(in the rows, 128 means zero)
The rows of Y fall into a few groups, and each row is roughly a mix of its group's hidden directions.
Y:
[[147  95 138 148 140 100 118 119 168 136 129  83]
 [134 173 152 113 147 122 121 172 116 153 104 116]
 [127 148 141 167 150 135 109 150 134 184 132 129]
 [ 99 159 144 155 117 114 108 122  88 113 159 110]
 [131  95 158 189 131 127 107 145 139 128 134 129]
 [124 144  80 101 105 121 137  90 125 143 158 114]
 [130 119 130 164 110  98  88 138 126 163 161 137]
 [111 136 127 110 147  85 109  84 129 160 149 120]
 [133 112  95 114  88 160 134 103  93 146 139 142]
 [134 140 122 164 109  91 110 157 110  94 157 133]
 [131 110 159 186 150 124 104 146 138 149 132 122]
 [122 109 179 119 122 141 101 145 105 150  94 142]
 [112 150 168 108 117 108  91 138 106 164 116 122]
 [119  98 122  86 123 124 129  69 121 129 142 116]
 [127  88 144 140 156 148 146  86 122 109 116 100]
 [122  96 142 127 103 181 138 120 101 112 105 147]
 [122 139  85  90 114 148 148  88 113 144 139 130]
 [149 132 132 143 137  80  94 152 123 171 133 125]
 [109 149 109 178  99 166 142 134 129 112 139 138]
 [125 114 123  74  99 122 117 122 140 148 109 167]
 [120 138 118 149  84 118 119 153 109  99 118 172]
 [139 135 100  77 143 141 164 130 153 103 124 142]
 [111 140 117  98 107 170 148 123 100 102 131 161]
 [131 129 124 114 133 159 160 155 150  78 117 154]
 [134 107 117  79 133 105 139  90 139 106 137  98]
 [132 171 123 110 164  98 122 133 106 167 116 128]
 [116 158 156 162 154 100 106 154 156 137 136 115]
 [150  99 139 151 150 119 125 155 182 136 109 139]
 [112  80 135 121 102 159 129  86 119 113 144 136]
 [114 113 164 173 109 112  97 115 104 136 121 105]
 [126 175 125 128 153 133 127 145 100 175 110 143]
 [150  99 115 103 105 133 141 105 101 135  79 118]
 [130 141  92 101 117 131 161 126 130  73 136 141]
 [119 129 135  96 101 112  94 118  86 155 157 133]
 [118 121 139 170 115 148 142 145 146  73 117 137]
 [144 124 122  99 137 121 149 155 180  89 123 131]
 [142 131 117 118 152 149 164 155 154  87 113 153]
 [116 150 179 140 130 132 110 175 124 122 102 129]
 [119 108 149 143 124 172 153 126 150  89 101 113]
 [144 139 112  93 150 103 141 111 156 143 118  81]
 [128 138  89 150 111 141 126 101  94 171 147 130]
 [127 166 132 169 141 122 115 160 127 168 111 140]
 [131 158 123 120 141 164 129 147 107 185 119 137]
 [117 128 149 139 109  95  90 119 142 165 145  94]
 [142 117 146 127 160 146 146 168 140  93 104 156]
 [142 146 103  60 136 117 143 120 121 137 133 112]
 [117 110 129 122  83 117 112  94  82 112 135 117]
 [114 140 145 121 172 173 146 124 116 151 103 150]
 [128 106 117  73 127 123 135  78 112 130 133 114]
 [123 156 140 177 138 119 117 174 149 116 145 137]
 [120 130 122  70 149 138 138  91 101 144 140 123]
 [122 162  82  95 134 117 146  95 111 137 148 128]
 [121 116 137 176 116 108 112 139 176 109 150 120]
 [137  83 161 146 135 154 131 132 107 116  87 136]
 [155  95 107 152 162 111 142 136 156 108 138 157]
 [122 141  90  75 107 133 146  92 120 134 133 129]
 [117  78 159 106 114 139 121 105 144 121  96 148]
 [126 100 150 195 129 134 114 135 130 113 145 119]
 [128 147  95  88 130 108 130  97  89 144 149 135]
 [114 104 152 127 131 167 143 100  88  98 111 120]
 [132 131  90  93 111 156 140 115  95 148 145 157]
 [154 110 141 123 163  74 109 125 120 149 116 110]
 [115  96 162 157 144 118 123 101 160 106 118 102]
 [110 157 107 105  97 124 132 131  98 102 129 173]
 [139 104  80 102 118 142 149  91 113 130 145 147]
 [120 145 121  79 118 135 115 129 146 177 157 135]
 [129 169 158 124 143 126 124 182 137 126 100 126]
 [114 160 139 173 136 152 126 170 144 127 142 148]
 [103 161 143  93 145 159 132 144 106 125 138 166]
 [110 131 113 119  96 176 156 113 119  98 109 149]
 [111  89 124 149 115 113 124  83 152  97 149 133]
 [135 112  84 140 128 113 134  84 127 135 171 115]
 [126  90 141 132 112 148 112  90 108 167 126 101]
 [138 168 121 148 136  87 110 165 143 157 126 128]
 [119 124 108 114 111 169 167 111 139  83 119 128]
 [137 116 138 191 158 127 127 141 112 105 149 122]
 [114 119 141 196 101 140 119 118 114 118 120 112]
 [109 147 124 180 115 120 124 124 136 100 165 100]
 [129 123 129 122 112 105  94 108  86 174 148 122]
 [115  79 147 169 111 138 116  99 147 115 136 121]
 [114 102 138 125 115 177 142 125 127  82 153 143]
 [130 174 115 101 155 152 153 138 108 149  99 128]
 [126 116 168 180 126 130 104 165 142 123 124 130]
 [137  79 135  91 134 128 120  87 113 142 144 108]
 [124 116 181 167 136 138 109 156 137 129 106 112]
 [116 121 149 170 148 184 144 128 135 130 107 123]
 [140 147  94 113 145 148 175 136 141  88 121 134]
 [137 130 109 148 110  91  98 117 103 166 158 115]
 [126 116 177 172 148 135 114 157 140 126 104 128]
 [128 126 170 167 141 108 100 170 141 127 120 137]
 [128 113 145 118 103 178 132 152 101 122 102 158]
 [136 108 122 110 119 184 153 144 127 113 113 164]
 [113 165 120 128 113  93 124 143 149  86 160 120]
 [116 128 181 123 130 109 105 164 157 101 127 124]
 [116 142 116 115 125  66 104 102 140 147 150 125]
 [119 141  86  83 110 126 146  94 115 114 145 144]
 [140  80 159 152 121 159 131 143 132 114  92 132]
 [138 121 109  68 148 143 160 109 126 118 111 140]
 [125  80 135 124 116  98 106  85 140 127 152 112]
 [145 131  99  63 147 118 151 125 137 120 132 138]
 [129 117  98  90 114 130 159  89 125  91 117 118]
 [146 145 102 171 154 126 144 155 116 103 160 135]
 [134 143 151 106 136 123 120 179 122 128 100 171]
 [118  96 135 151 118 155 119 102 165 160 149 104]
 [119 140 145 133 149 145 152 153 166  81 109 136]
 [106 155 166  99 128 117 123 152 149 104  91 135]
 [119 111 112  97 101  98 131  94 136  83 141 128]
 [143 134 106 107  95  71 109 142 111 122 128 145]
 [128 159 151 156 153 118 130 178 145 100 119 126]
 [142 123 132 166 134 123 132 147 183 128 120  89]
 [116 163 128 178 115 123 118 154 121 139 103 160]]
One row of each group comes first, with its name. Which group is each row after those in?
[131  99 135 132 110 170 151 134 118  76 111 137] : <47>
[121  86 158 175 129 128 118 126 160 102 125 131] : <34>
[126 146 114 171 112 102 102 128 135 167 156 108] : <26>

[142  96 150 165 141 108 100 136 156 164 127 118] : <34>
[121  90 138  99 100 151 133 113 161 120  96 150] : <34>
[126 146 134 162 148 121 139 148 182 104 133 102] : <47>
[122 140 119  84 113 128 117 100  88 169 130 118] : <34>
[132 131 147 188 134 104 104 162 128 138 118 140] : <47>
[146 114 141  71 157 131 124 146 113 148 122 157] : <26>
[127 125 151 135 158 167 152 155 151 104  98 148] : <26>
[118  93 141 149 114 146 137 123 142  66 139 133] : <47>
[134 121  97 112 120 169 138 108 106 176 131 146] : <26>
[124 140 104 102 113 120 113 100  99 177 155 127] : <26>
[131 144 116  97 131  78 107 108 111 155 155 113] : <26>
